The rows below come in pairs that one turn or mirror swaps. Which row does each named row swap with?
The rows were stretched afterwards, more along some directions than others.
Zubi: 24; 0; -4; 31; -4; -18; -10; 1; 12; 36; 1; 39; 16; -25; 4; -46; -7; -18; -67; -3; 5; -16; 39; 12; -31; 0; 46; 20
zoz: 33; -24; -25; 33; 15; -6; -9; 46; -6; 17; 9; -7; -32; -31; 24; 4; -8; 7; -18; 32; 15; -44; 27; -13; 20; -20; 36; 3
fabe: -10; -1; 15; 11; -17; -7; 18; 0; 21; -15; 0; -6; -20; -17; -10; 2; -7; -22; -10; -14; 32; -18; -20; -20; -12; 17; -16; 3
gezo: -3; -15; -33; -1; -3; 5; -19; 0; -23; 20; -22; 18; -9; 34; -4; 16; 10; 33; 11; 40; -8; -3; -9; 0; 19; -36; -5; 14
Gofeb: 35; -8; -24; 21; 7; -28; -12; 21; -14; -6; -19; 42; 11; -11; 4; -3; -8; -55; -53; -4; 2; -32; 32; 8; -4; -16; 23; -23
fopes: 28; -12; -18; -17; 21; 0; 13; 16; -16; -33; -11; 6; 7; 2; -4; 14; -9; -11; 13; 7; -30; -32; 19; 1; 36; -33; -8; -3
lepa: 23; -5; 1; -2; 0; -42; -28; 1; 43; 7; -11; 10; 2; -24; -49; 35; -6; -59; -28; 2; -7; -17; -4; 9; 10; 8; -1; -4
gem: 7; 10; 14; -9; -9; -31; 2; -4; 30; 14; -4; 1; -9; -1; -33; 14; -2; 3; -26; -4; -2; 9; -26; -6; 18; -13; -16; 7
sili: 8; -41; 10; 1; -16; 0; -32; 25; -4; 6; -42; 9; 11; 10; -5; -17; 33; 29; 18; 32; 5; -24; -41; -8; 2; -6; -17; -6
vulo: 15; 3; -31; 36; 4; -6; 11; 1; -28; -1; -5; 24; -31; -30; 10; -10; 11; -10; -24; -2; 9; -26; 58; -11; -11; -11; 51; 6
Lasi: 27; -9; -4; 2; 12; 6; -12; 28; -6; 1; -20; 21; -2; 8; 4; 12; 2; -2; 5; 4; -8; -12; 44; 7; 16; -36; 7; 13
mato: 33; -21; 51; 7; 1; 1; 7; 5; -8; 11; 14; -38; 15; -27; 9; -24; -15; -25; -9; 13; 21; 9; 12; -4; 10; -8; -6; 2
pazo: 16; 7; 17; -5; 11; -6; 6; -5; 15; 7; 11; -36; -7; -7; -10; 10; -11; -18; -13; 41; -7; 16; 8; -5; 19; -8; -14; 13
rop: 14; -27; 18; 5; 34; 11; 0; 2; 11; -18; 11; -3; 28; -41; 18; -8; 25; -9; -16; 11; 10; -1; 10; 9; -8; -3; -10; -4
zovi: 12; -24; -38; 24; 14; -41; 25; -28; -22; -19; 0; 28; 10; -2; -6; 14; 19; -29; 2; 14; -20; -30; -16; 13; -19; -9; -19; -21
nog: 2; -25; 27; -6; 6; -18; -2; -8; 23; 11; 2; -9; 41; -14; -19; 23; 22; -6; -2; 43; -8; 6; -51; 19; -1; -17; -42; -29
bos: 25; -1; -15; 16; 15; -31; -3; 5; 1; -1; 10; -12; 0; -36; -1; -22; -5; -30; -16; 15; 1; -35; -30; 1; 10; 14; -4; -22
Buz: 23; -30; -20; 39; 5; -19; 16; -1; -14; 15; 6; -7; 17; -30; -4; 12; -10; -26; -39; 31; 7; -23; 17; 12; 16; -39; 25; -17
pob: 3; 3; -10; 11; 1; -22; -24; 18; 33; 11; 5; -1; -23; -9; -11; 23; -14; -26; -11; 45; -11; -17; -13; -7; 23; -29; 7; 14
buva: 18; -11; 1; 9; 20; 22; -22; 30; 8; -10; 8; -18; -11; -5; 24; 4; -24; -25; 10; 50; 7; -9; 35; -14; 33; -42; 11; 4
ditak: -2; 13; -16; -23; -9; 12; -1; -4; 3; -2; -25; 29; 2; 12; 4; 30; 23; -1; 11; 5; -15; -31; 16; 25; -10; -13; 7; 18
sopem: 1; -26; -8; 39; 5; -1; -32; -4; 24; 3; -26; 23; 16; -23; -3; -6; 13; -34; -25; 16; 21; -7; 33; 14; -9; -19; 1; -10
demib: 48; -3; 8; -1; 24; -9; 8; 21; -6; 27; 27; -22; -4; -36; 9; -13; -18; -41; -25; 9; -5; -36; 60; 20; -5; 1; 47; 25
Bilaz: 24; 3; -48; 32; -15; -18; -12; 21; 0; 3; -1; 19; 3; -15; 26; 2; 18; 0; -10; 6; -9; -57; 17; -3; -6; -5; 20; -5
ranut: -15; 7; 12; -2; -16; -9; -11; 2; 15; 36; -12; -4; 0; -11; -3; -5; 19; 17; -1; 46; 13; -29; -16; -9; 10; -9; -8; 12
biko: 20; 9; 23; -1; -1; -2; -30; 0; -15; 16; -28; 0; -22; -8; 1; -5; 10; -14; -16; 31; -7; 6; 10; 1; 1; -3; 17; 24
robam: -11; 9; -21; 9; -8; -23; -6; -36; 26; -5; -36; 38; 15; 2; -34; -15; 21; -38; -42; -7; -10; 18; 17; 1; -31; 8; -18; -9
zuzak: 20; 11; 32; -13; 6; -23; -4; 15; 33; 29; 1; -17; -1; -29; -37; 36; 4; -13; -15; 29; 0; -20; -16; 14; 24; 8; 2; 5
Lif: -2; -11; -25; 27; -12; -32; -19; -23; 1; 7; -2; 46; 20; 6; -6; 7; 34; 18; -17; 12; -8; -19; 10; 14; -31; -13; 11; 17
Lef: 39; 12; 9; -5; 17; 1; 1; 10; 6; -16; 6; 3; 2; -27; 2; 4; -25; -62; -52; -11; 6; -10; 35; 21; -4; 0; 2; -19
Beso: 0; -27; -27; -12; 2; -2; 41; -9; -42; 10; -17; 20; 9; 9; -11; -16; 8; -1; -2; 0; -18; -21; 8; 28; -4; -17; -15; 29
gidor: -26; 7; -25; -8; -27; -6; -22; -18; 8; -4; -31; 40; -4; 24; -17; -14; 12; -4; 6; 11; 2; -17; -44; -9; -18; -3; -27; 9
dusan: 19; 1; 29; 5; 2; 7; -7; -1; 9; 10; -26; 19; 12; -38; 17; -12; 25; 7; -31; 25; 2; -20; -16; -4; -1; 11; 14; 9
Loz: 5; -15; 35; -4; 1; -5; 4; 3; 7; -3; -10; 3; 13; -13; -22; 5; -5; -9; 9; -3; -4; -24; 10; 9; -16; -5; 6; 20
paku: 1; 25; -13; 18; -24; -26; -9; -10; -4; 4; 1; -11; -37; 12; 12; 18; -8; 9; -19; 23; 7; -24; 2; -22; 5; -29; 8; 11
Niv: 16; -2; -28; 16; 7; 22; 32; 12; -13; 19; 5; -6; -20; -1; 18; -17; -48; -12; -28; 4; 4; 1; 33; -5; 18; -33; 19; 20
gukof: 3; 0; -40; -19; -5; -5; -18; -13; 13; -36; -39; 39; 11; 11; -24; 24; 18; -33; -5; -14; -11; -1; -8; 4; -12; 12; -35; -12
nuvut: -13; 15; -20; -6; -10; 9; -23; -28; 26; -7; -30; 25; 2; 19; 1; -22; -7; -28; -5; 3; -5; 6; 7; -10; -21; 1; -7; 21
godus: -8; -5; 41; -8; -18; -9; -4; -21; 28; 7; -14; 2; 30; 10; -40; -21; -3; -21; 3; 0; 1; 38; -26; -5; -6; 16; -40; 1
kef: 4; -13; -22; -10; 11; -33; -17; -1; 5; -8; 27; -2; 0; -16; 2; 27; 25; 13; 6; 30; -8; -38; -30; -8; 12; -19; 3; -1
bezi: -5; -20; -15; 10; -22; -40; -34; -14; 12; 33; -11; 7; -10; -2; -27; 6; 12; 20; 3; 19; 5; -29; -51; -26; -11; -12; 10; 2
rof: -4; -14; 19; 41; -12; 0; 0; 13; -12; 35; -5; -15; -11; -6; 26; -26; 1; 17; -3; 66; 13; -15; 17; -12; 21; -60; 25; 5
Sefim: 3; 22; 3; -8; -23; -19; -26; 11; 30; -15; 10; 1; -6; -1; 2; 31; 21; -1; 1; 18; 14; 5; -34; -35; -4; 5; -7; -19
Gana: 17; 6; 28; -25; -5; -14; -35; 6; 51; 8; 3; -7; 6; 0; -27; 6; -3; -40; -14; -2; 5; -3; -1; 6; -32; 22; 8; 4
Zamu: -1; -28; -15; 1; -7; -35; -2; -6; -13; 7; -2; -1; -24; 18; -27; -1; -6; 5; 11; 25; -7; -28; -14; -22; 13; -24; -7; 6
rugu: -15; -4; 1; 32; 3; 22; 3; -21; 17; 2; -14; 5; 7; -21; 18; -14; 21; -9; -4; 35; 12; 15; 27; 13; -5; -9; 3; 18
fakel: 29; -18; -5; 18; 34; 3; 5; 5; -37; -2; -9; 5; -8; -18; 7; -11; -5; -30; -18; 36; -25; -13; 58; 21; 29; -35; 4; 30
vipu: 25; -6; 4; 11; -16; -10; -23; 23; 16; -9; -25; 16; 1; -10; 1; 16; 2; -4; 0; -3; -2; -7; 18; -16; 18; -32; 11; -27
beb: 8; -19; -7; 34; -3; 17; 24; 2; -10; 9; -11; -6; 4; -24; 17; -22; 3; -1; -8; 19; 12; -14; 5; 24; -3; -9; -8; 18
zez: 21; 4; -3; 15; 3; 19; -25; 28; 17; -20; -12; 20; 15; -14; 15; 2; 10; -8; -9; 1; 11; 13; 21; -4; 3; 10; -3; -8
fivi: 22; -2; -26; 13; -19; -14; -16; 23; -1; 28; -34; 29; -2; -7; -16; 20; 11; -10; -24; 12; -8; 4; 19; -18; 10; -21; 4; -26
reni: 16; 20; 19; 21; -14; -47; -19; -6; 16; 23; -7; 15; -13; -19; -37; -5; 1; -27; -63; 11; 4; 20; 20; -7; 4; -10; 23; -1
Soro: 3; -17; -13; 17; -27; -35; 1; -23; -17; -6; -16; 10; -18; -11; -36; 22; -3; -14; -29; -5; 10; 8; -6; -19; 39; -36; -27; -30
Zavib: 24; -16; -10; 34; 8; -20; -27; 15; -6; 2; -9; 18; 7; -13; 5; 16; 2; -11; -14; 18; -3; -4; 37; -7; 6; -43; 14; 0
nuf: 22; -9; 24; -31; 5; 16; -43; 32; 28; 0; -11; -14; 12; -5; 3; 22; 4; -1; 8; 35; -2; 3; -32; -4; 8; -10; -22; 0
zore: 6; -16; -5; 2; 6; 3; -6; 1; 0; 15; 5; 13; 28; 8; 0; 6; 4; 25; -4; 27; 7; 13; -22; 4; -9; -32; -7; -2
Kizo: 35; 9; -17; 12; 16; -27; 11; 2; -1; -18; -11; 18; 17; -35; -22; 7; -5; -72; -49; -12; -14; -44; 25; 10; -2; 19; 2; -28
tabub: 9; -23; 7; 25; -2; -57; 13; -19; -1; 14; -5; 11; 27; -21; -28; 17; 19; -26; -46; 17; 1; -7; -30; 18; 0; -6; -18; -22
bidu: -12; 9; 21; -2; -32; -13; 6; -24; 30; -18; -11; 6; -8; 7; -13; 32; 4; -12; 19; 12; -2; -20; -26; -12; -11; -3; 2; 9
susi: 14; -17; -45; -4; -7; -7; -19; 31; -2; 13; -10; 18; -15; -10; 10; 11; -3; 12; -24; 6; 11; -49; -30; 12; 14; -15; 10; 13
libaz: 28; -11; -10; 30; 16; -37; -8; 3; 15; 18; 10; 21; -7; -44; 2; -10; -15; -56; -49; 11; 21; -42; -23; 5; -10; 7; 16; -22
Kun: 12; 2; 47; -14; 8; 15; 23; -1; 12; -19; 14; -33; -6; -27; -9; 5; -15; -36; -14; 11; 11; 24; 12; 8; 15; -7; -20; 7
zevu: -23; -6; 12; 21; -26; -41; 7; -39; -6; 23; 0; 18; 12; -9; -31; -28; 29; -13; -5; 18; 3; -26; -16; 1; -2; -4; -15; 2
doru: 8; -6; -25; 9; -21; -1; 18; 7; -15; -20; -4; -24; -17; 11; 17; 0; -8; 14; 15; 22; -5; -39; 26; -2; 30; -39; 2; 6
Kada: 25; -19; -22; 8; 33; -13; 6; -1; -12; -23; -25; 43; 22; -32; -16; 3; 26; -43; -28; 7; -28; -8; 42; 12; 16; -10; -6; -8
luma: -16; -4; 7; 23; -2; 2; 4; -1; 15; -16; 11; -14; -26; -24; 24; 13; -14; -16; 9; 29; 12; 2; -23; -29; 15; -37; 3; 7
pavaz: 19; 4; 22; -5; -6; -20; -34; 25; 23; 7; -21; 15; 0; -31; -20; 7; 29; 29; -37; 17; 1; -23; -28; 4; 2; 13; 24; -1
tumos: 3; -26; 16; 9; 7; 8; 10; -6; 22; 9; -24; 7; 27; -36; -21; -19; 3; -43; -26; 8; 15; 14; -3; 19; 3; 6; -23; -8
nes: -6; -7; -9; 21; 14; -24; 8; -8; -6; -11; 12; -2; 4; -14; -10; 7; 10; -39; 38; 26; 0; -33; -5; 6; -7; 1; -13; -13
manas: -5; 12; 7; 13; -35; -61; -24; -40; 10; 16; -13; 33; -5; -24; -34; 8; 37; -2; -32; -11; -3; -15; -28; -3; -20; 16; 20; 2
varum: 19; 13; -35; 2; 2; -28; -12; -13; -18; 15; -20; 40; 10; -4; -26; 13; 10; -36; -56; 13; -9; -20; 21; 1; -14; -4; 21; -9
Zesob: 40; 17; 2; 0; 4; 2; 6; 7; -1; 19; 11; 0; 0; -5; -4; -8; -34; -18; -52; -10; 15; 11; 30; 16; -17; -3; 24; 12
bevut: 1; -4; 6; -19; -3; 0; 25; -20; 11; 13; -10; -1; 15; -22; 2; -6; 4; 6; -27; 1; -8; -19; -32; 19; 11; -12; -13; 12
rol: 2; -30; 13; 20; 1; -40; -10; -6; 11; 7; -15; 8; 38; -25; -45; 21; 36; -31; -3; 46; -8; -36; -32; 18; 15; -7; -18; -39
Sude: 11; -3; -15; 31; -5; -18; -9; -1; -6; 8; -14; 47; 10; -38; 18; -10; 25; -11; -18; -10; -7; -27; 27; -6; -26; -6; 42; 4
zura: -3; 23; 38; -5; -22; -43; -3; -32; 27; 11; -18; 14; 1; -21; -47; 26; 26; -6; -28; -9; 3; 23; -20; -13; 2; 12; -24; -16

rop is swapped with Gana
bevut is swapped with ditak
luma is swapped with biko
bos is swapped with nes
tumos is swapped with gukof
Beso is swapped with susi
buva is swapped with pazo
reni is swapped with Zavib
lepa is swapped with Kada
Lif is swapped with Zubi
mato is swapped with Sefim
Buz is swapped with varum
vulo is swapped with bezi
rof is swapped with paku
Kun is swapped with nuf
zuzak is swapped with fopes

